In the data rows, 128 means zero.
Here are some numbered points:
[133, 156, 103, 90, 98, 119, 116, 122, 129, 153, 123, 122, 129, 137, 125, 91, 104, 156, 158, 168, 148, 149, 118, 90, 153, 173, 85, 99, 160, 184, 149, 101, 136, 177, 144, 72, 85, 153, 205, 103, 101, 135, 129, 136, 105, 150, 145, 113] 0
[95, 157, 180, 138, 119, 138, 180, 124, 92, 114, 148, 139, 117, 108, 138, 166, 113, 103, 97, 91, 111, 140, 149, 135, 110, 100, 176, 126, 85, 81, 121, 129, 97, 88, 155, 171, 125, 78, 97, 137, 146, 111, 139, 160, 155, 125, 109, 144] 1
[63, 140, 176, 136, 148, 215, 146, 127, 31, 12, 117, 106, 84, 132, 167, 242, 231, 119, 98, 34, 67, 89, 148, 157, 135, 154, 172, 185, 86, 45, 132, 191, 145, 105, 133, 189, 255, 146, 98, 127, 117, 82, 131, 202, 166, 36, 125, 182] 2
[99, 141, 130, 112, 121, 148, 132, 99, 74, 129, 147, 121, 123, 159, 174, 139, 135, 133, 143, 115, 88, 146, 160, 127, 117, 164, 138, 157, 89, 87, 148, 178, 159, 174, 142, 116, 139, 141, 120, 96, 96, 138, 137, 163, 126, 104, 97, 122] 3
[58, 107, 160, 169, 120, 151, 210, 162, 113, 75, 119, 172, 122, 91, 114, 183, 164, 111, 72, 107, 119, 135, 123, 111, 123, 150, 181, 119, 84, 92, 126, 150, 105, 71, 116, 190, 148, 102, 104, 176, 160, 105, 123, 114, 137, 128, 127, 142] 4
[115, 98, 72, 127, 158, 192, 130, 90, 91, 100, 137, 112, 67, 121, 198, 141, 150, 151, 146, 125, 126, 98, 149, 174, 103, 99, 145, 133, 176, 136, 94, 149, 143, 125, 113, 132, 149, 124, 141, 93, 67, 97, 109, 144, 125, 76, 102, 182] 5
[147, 149, 132, 98, 91, 101, 144, 139, 134, 178, 157, 133, 135, 126, 112, 91, 91, 132, 153, 155, 144, 149, 108, 79, 136, 157, 105, 97, 118, 170, 148, 99, 108, 183, 162, 84, 71, 143, 180, 134, 113, 136, 143, 127, 105, 158, 123, 109] 6
[132, 68, 83, 127, 103, 69, 164, 150, 156, 150, 118, 145, 155, 89, 114, 119, 79, 126, 148, 206, 170, 151, 127, 148, 148, 129, 181, 171, 146, 137, 124, 139, 116, 106, 131, 145, 93, 101, 121, 157, 154, 100, 86, 100, 122, 149, 73, 110] 7
[62, 114, 163, 139, 115, 122, 185, 156, 79, 61, 120, 176, 150, 77, 134, 190, 188, 128, 71, 106, 136, 121, 114, 116, 119, 166, 183, 161, 93, 98, 135, 147, 109, 94, 142, 169, 132, 90, 94, 142, 125, 105, 100, 171, 153, 103, 106, 148] 8
[116, 128, 131, 130, 97, 76, 131, 131, 155, 178, 157, 127, 136, 115, 114, 116, 109, 138, 148, 145, 145, 160, 112, 84, 130, 166, 127, 110, 135, 194, 148, 88, 88, 167, 157, 105, 76, 139, 150, 153, 137, 149, 143, 84, 94, 154, 139, 114] 9
[118, 124, 157, 134, 132, 119, 31, 142, 170, 135, 117, 65, 80, 161, 146, 109, 155, 171, 184, 126, 82, 137, 162, 146, 137, 107, 30, 127, 216, 217, 144, 104, 95, 207, 202, 126, 175, 161, 146, 92, 140, 154, 127, 90, 119, 100, 143, 142] 10
[133, 76, 104, 151, 172, 128, 112, 139, 131, 167, 136, 87, 98, 97, 146, 207, 146, 113, 115, 144, 112, 180, 121, 98, 152, 146, 125, 193, 157, 125, 106, 126, 111, 194, 189, 138, 146, 165, 157, 120, 140, 128, 158, 143, 108, 82, 87, 186] 11
[111, 128, 108, 108, 86, 120, 175, 114, 148, 176, 158, 149, 103, 123, 135, 86, 83, 146, 169, 169, 160, 131, 128, 133, 114, 126, 132, 81, 146, 190, 144, 95, 106, 111, 101, 111, 55, 127, 165, 174, 97, 106, 114, 67, 74, 153, 137, 122] 12
[139, 121, 159, 141, 79, 67, 87, 139, 161, 173, 162, 162, 130, 82, 59, 148, 147, 113, 78, 128, 185, 198, 148, 99, 126, 107, 103, 120, 146, 175, 170, 104, 113, 127, 137, 146, 116, 133, 105, 133, 169, 157, 162, 114, 85, 102, 118, 122] 13
[136, 76, 92, 197, 191, 167, 177, 181, 161, 144, 90, 116, 108, 115, 161, 147, 96, 107, 121, 152, 54, 93, 131, 116, 113, 78, 108, 181, 127, 53, 66, 168, 140, 100, 115, 200, 156, 85, 103, 144, 198, 128, 105, 129, 171, 190, 81, 162] 14
[155, 94, 62, 108, 135, 133, 159, 154, 113, 172, 109, 133, 145, 105, 152, 148, 88, 128, 143, 168, 126, 172, 118, 79, 160, 162, 141, 180, 108, 79, 119, 162, 171, 168, 131, 112, 96, 133, 165, 128, 128, 116, 141, 160, 115, 155, 65, 138] 15
[28, 52, 146, 194, 155, 163, 230, 179, 97, 115, 114, 144, 91, 51, 146, 246, 177, 106, 53, 108, 79, 151, 135, 113, 147, 149, 174, 194, 117, 68, 87, 142, 93, 89, 155, 230, 146, 84, 111, 161, 175, 103, 136, 152, 107, 108, 71, 194] 16
[154, 72, 100, 184, 172, 149, 159, 198, 148, 159, 73, 101, 115, 110, 127, 150, 77, 109, 134, 155, 73, 122, 111, 111, 144, 90, 130, 197, 141, 65, 79, 153, 131, 117, 129, 182, 165, 99, 122, 139, 186, 121, 111, 149, 152, 193, 100, 158] 17
[88, 186, 213, 78, 23, 68, 122, 138, 107, 105, 129, 160, 173, 131, 55, 112, 148, 141, 138, 126, 155, 187, 120, 85, 152, 186, 161, 87, 120, 189, 185, 93, 73, 138, 177, 102, 106, 146, 158, 142, 120, 106, 127, 99, 110, 121, 148, 73] 18
[164, 165, 147, 114, 146, 132, 91, 106, 139, 120, 132, 123, 138, 141, 115, 88, 130, 139, 133, 98, 127, 132, 130, 130, 113, 112, 113, 85, 141, 159, 139, 96, 119, 121, 122, 76, 139, 158, 137, 105, 105, 155, 156, 119, 133, 127, 193, 120] 19
[147, 96, 58, 153, 161, 128, 117, 123, 145, 93, 99, 151, 151, 118, 136, 139, 161, 122, 102, 151, 178, 93, 96, 165, 148, 129, 104, 132, 147, 105, 98, 146, 192, 122, 61, 129, 128, 117, 114, 132, 110, 114, 103, 153, 136, 97, 108, 165] 20
Which five points above are nearest to each new point by angle? Their numbers follow each, nearest first.
[144, 173, 118, 98, 159, 200, 129, 78, 82, 79, 133, 132, 122, 169, 183, 109, 141, 133, 154, 107, 78, 24, 141, 172, 79, 111, 124, 160, 89, 33, 114, 197, 200, 56, 24, 139, 176, 121, 101, 133, 114, 111, 90, 166, 171, 101, 149, 151] : 2 5 3 20 14
[111, 90, 102, 115, 137, 165, 130, 73, 104, 149, 143, 98, 84, 124, 161, 163, 120, 131, 132, 111, 124, 139, 175, 175, 121, 113, 199, 151, 140, 123, 129, 115, 113, 85, 116, 154, 126, 145, 105, 112, 101, 102, 134, 99, 89, 102, 99, 129] : 5 16 2 1 3
[169, 175, 136, 123, 147, 128, 94, 113, 143, 140, 129, 118, 155, 150, 104, 102, 134, 140, 121, 85, 116, 159, 117, 90, 115, 131, 93, 91, 131, 142, 122, 110, 129, 169, 146, 76, 146, 164, 151, 85, 112, 176, 172, 125, 124, 160, 183, 106] : 19 0 6 10 9
[142, 159, 143, 100, 105, 113, 66, 117, 114, 90, 154, 146, 127, 115, 107, 134, 189, 132, 111, 108, 174, 150, 155, 149, 122, 120, 84, 107, 153, 160, 160, 157, 153, 141, 136, 112, 147, 140, 117, 98, 118, 128, 142, 152, 129, 56, 113, 133] : 13 10 19 18 2
[98, 171, 149, 90, 115, 132, 58, 84, 135, 110, 122, 107, 95, 179, 168, 67, 170, 184, 176, 102, 108, 63, 184, 204, 113, 112, 35, 101, 191, 203, 147, 101, 144, 122, 92, 113, 117, 116, 117, 83, 93, 145, 91, 96, 106, 89, 175, 111] : 10 19 5 0 12
[159, 111, 125, 146, 208, 203, 110, 152, 107, 76, 90, 79, 110, 159, 156, 144, 147, 112, 145, 109, 52, 78, 127, 140, 124, 108, 135, 184, 103, 41, 98, 201, 162, 117, 116, 158, 238, 155, 114, 125, 166, 121, 118, 170, 202, 116, 129, 147] : 2 14 17 5 3
[142, 158, 127, 124, 159, 143, 119, 78, 99, 108, 139, 112, 149, 168, 167, 128, 115, 108, 148, 109, 95, 61, 151, 186, 93, 85, 174, 193, 79, 15, 104, 179, 165, 65, 84, 151, 187, 109, 63, 132, 136, 124, 86, 152, 166, 109, 120, 127] : 2 14 1 3 5
[172, 152, 120, 126, 176, 188, 124, 115, 95, 85, 115, 96, 142, 161, 157, 123, 140, 125, 165, 96, 71, 65, 120, 160, 94, 105, 149, 170, 93, 26, 92, 208, 183, 101, 89, 146, 211, 142, 103, 128, 137, 106, 99, 175, 190, 122, 131, 154] : 2 14 3 17 5
[139, 105, 116, 94, 110, 112, 100, 132, 134, 123, 125, 130, 139, 142, 97, 132, 116, 111, 156, 162, 126, 156, 150, 136, 148, 143, 158, 157, 113, 118, 152, 182, 144, 133, 125, 122, 159, 153, 113, 138, 147, 113, 127, 107, 131, 121, 119, 71] : 7 15 3 18 13
[152, 128, 108, 150, 176, 147, 127, 130, 126, 138, 96, 107, 128, 142, 142, 135, 98, 105, 135, 122, 81, 92, 130, 139, 123, 92, 145, 171, 104, 49, 96, 165, 152, 95, 99, 152, 164, 111, 97, 130, 154, 126, 118, 158, 172, 149, 119, 139] : 14 17 2 1 20
[109, 93, 143, 178, 146, 68, 105, 149, 150, 110, 109, 165, 118, 42, 90, 223, 180, 81, 66, 139, 153, 161, 134, 163, 180, 88, 138, 159, 191, 143, 100, 95, 80, 85, 166, 183, 153, 84, 84, 159, 156, 85, 136, 155, 130, 51, 97, 186] : 16 8 13 11 4
[137, 99, 77, 146, 173, 149, 92, 130, 107, 52, 103, 123, 154, 165, 148, 147, 185, 122, 112, 130, 163, 82, 90, 163, 156, 166, 88, 124, 131, 114, 116, 171, 193, 189, 99, 104, 149, 149, 122, 113, 77, 123, 113, 169, 148, 84, 109, 136] : 20 5 2 3 11
[120, 136, 131, 125, 80, 70, 103, 128, 152, 141, 162, 174, 132, 83, 89, 120, 154, 139, 101, 135, 184, 185, 165, 137, 105, 95, 100, 117, 159, 158, 144, 143, 130, 116, 121, 148, 123, 87, 103, 112, 145, 157, 129, 112, 101, 106, 108, 131] : 13 18 7 9 12
[110, 118, 89, 112, 132, 133, 126, 83, 110, 180, 161, 135, 113, 118, 153, 147, 134, 132, 140, 162, 107, 107, 130, 116, 131, 165, 123, 173, 122, 113, 123, 137, 152, 126, 104, 112, 108, 138, 148, 136, 120, 128, 140, 149, 79, 99, 126, 152] : 15 3 11 5 0
[149, 136, 115, 144, 169, 188, 122, 117, 104, 93, 124, 81, 107, 167, 156, 153, 110, 110, 148, 109, 86, 97, 139, 152, 115, 86, 172, 173, 113, 34, 110, 182, 138, 80, 117, 161, 223, 157, 112, 124, 151, 98, 108, 140, 164, 126, 122, 132] : 2 14 17 5 1
[114, 76, 94, 119, 157, 155, 108, 107, 133, 171, 138, 98, 78, 120, 159, 171, 129, 143, 135, 152, 100, 130, 134, 119, 146, 139, 130, 179, 171, 141, 112, 110, 125, 156, 132, 134, 130, 148, 168, 114, 122, 124, 138, 123, 90, 111, 121, 160] : 11 5 10 15 16
[135, 116, 76, 137, 148, 110, 114, 112, 121, 96, 112, 159, 161, 132, 113, 142, 140, 110, 101, 144, 185, 112, 102, 167, 147, 127, 138, 131, 141, 112, 113, 160, 168, 98, 74, 118, 124, 100, 104, 128, 93, 107, 103, 148, 136, 108, 117, 121] : 20 7 5 8 2
[138, 111, 147, 164, 104, 58, 65, 152, 168, 142, 173, 144, 142, 93, 67, 144, 164, 112, 107, 137, 190, 199, 122, 120, 117, 117, 106, 117, 153, 170, 153, 164, 112, 172, 164, 143, 160, 126, 107, 134, 165, 154, 145, 112, 120, 84, 93, 148] : 13 9 11 10 18
[128, 142, 122, 140, 179, 165, 125, 100, 120, 92, 117, 108, 127, 165, 156, 129, 142, 125, 147, 99, 67, 77, 150, 170, 94, 92, 161, 176, 116, 41, 91, 188, 157, 83, 78, 158, 208, 129, 87, 123, 141, 130, 94, 126, 171, 117, 138, 134] : 2 14 5 17 3
[162, 164, 141, 123, 155, 153, 118, 120, 138, 104, 134, 117, 138, 166, 147, 68, 152, 149, 138, 90, 124, 91, 123, 150, 95, 112, 90, 74, 119, 145, 127, 114, 145, 134, 107, 88, 135, 155, 132, 102, 99, 155, 132, 112, 133, 142, 183, 133] : 19 10 0 5 6
[112, 148, 190, 98, 40, 71, 123, 177, 132, 99, 150, 148, 160, 138, 101, 104, 156, 140, 148, 159, 184, 138, 83, 91, 140, 178, 109, 99, 115, 201, 190, 116, 93, 175, 180, 109, 101, 137, 167, 172, 121, 111, 99, 102, 129, 109, 122, 112] : 18 9 6 0 13
[85, 154, 168, 133, 107, 124, 174, 120, 94, 124, 146, 156, 132, 105, 139, 132, 107, 113, 110, 111, 108, 140, 147, 129, 101, 119, 168, 112, 83, 93, 124, 151, 117, 113, 145, 152, 95, 63, 107, 136, 140, 138, 143, 170, 160, 144, 115, 118] : 1 8 4 16 3
[146, 50, 43, 180, 183, 122, 140, 131, 167, 154, 95, 156, 159, 102, 101, 142, 117, 95, 75, 179, 166, 124, 86, 144, 180, 139, 125, 126, 163, 121, 65, 116, 162, 116, 81, 129, 98, 98, 129, 131, 122, 121, 134, 132, 113, 147, 102, 127] : 20 7 17 15 14
[48, 87, 166, 170, 155, 207, 202, 148, 63, 22, 94, 127, 86, 111, 166, 211, 201, 124, 81, 68, 87, 107, 154, 171, 129, 127, 209, 154, 107, 57, 99, 157, 102, 69, 146, 212, 207, 105, 86, 125, 125, 86, 107, 149, 157, 83, 101, 168] : 2 16 4 8 1
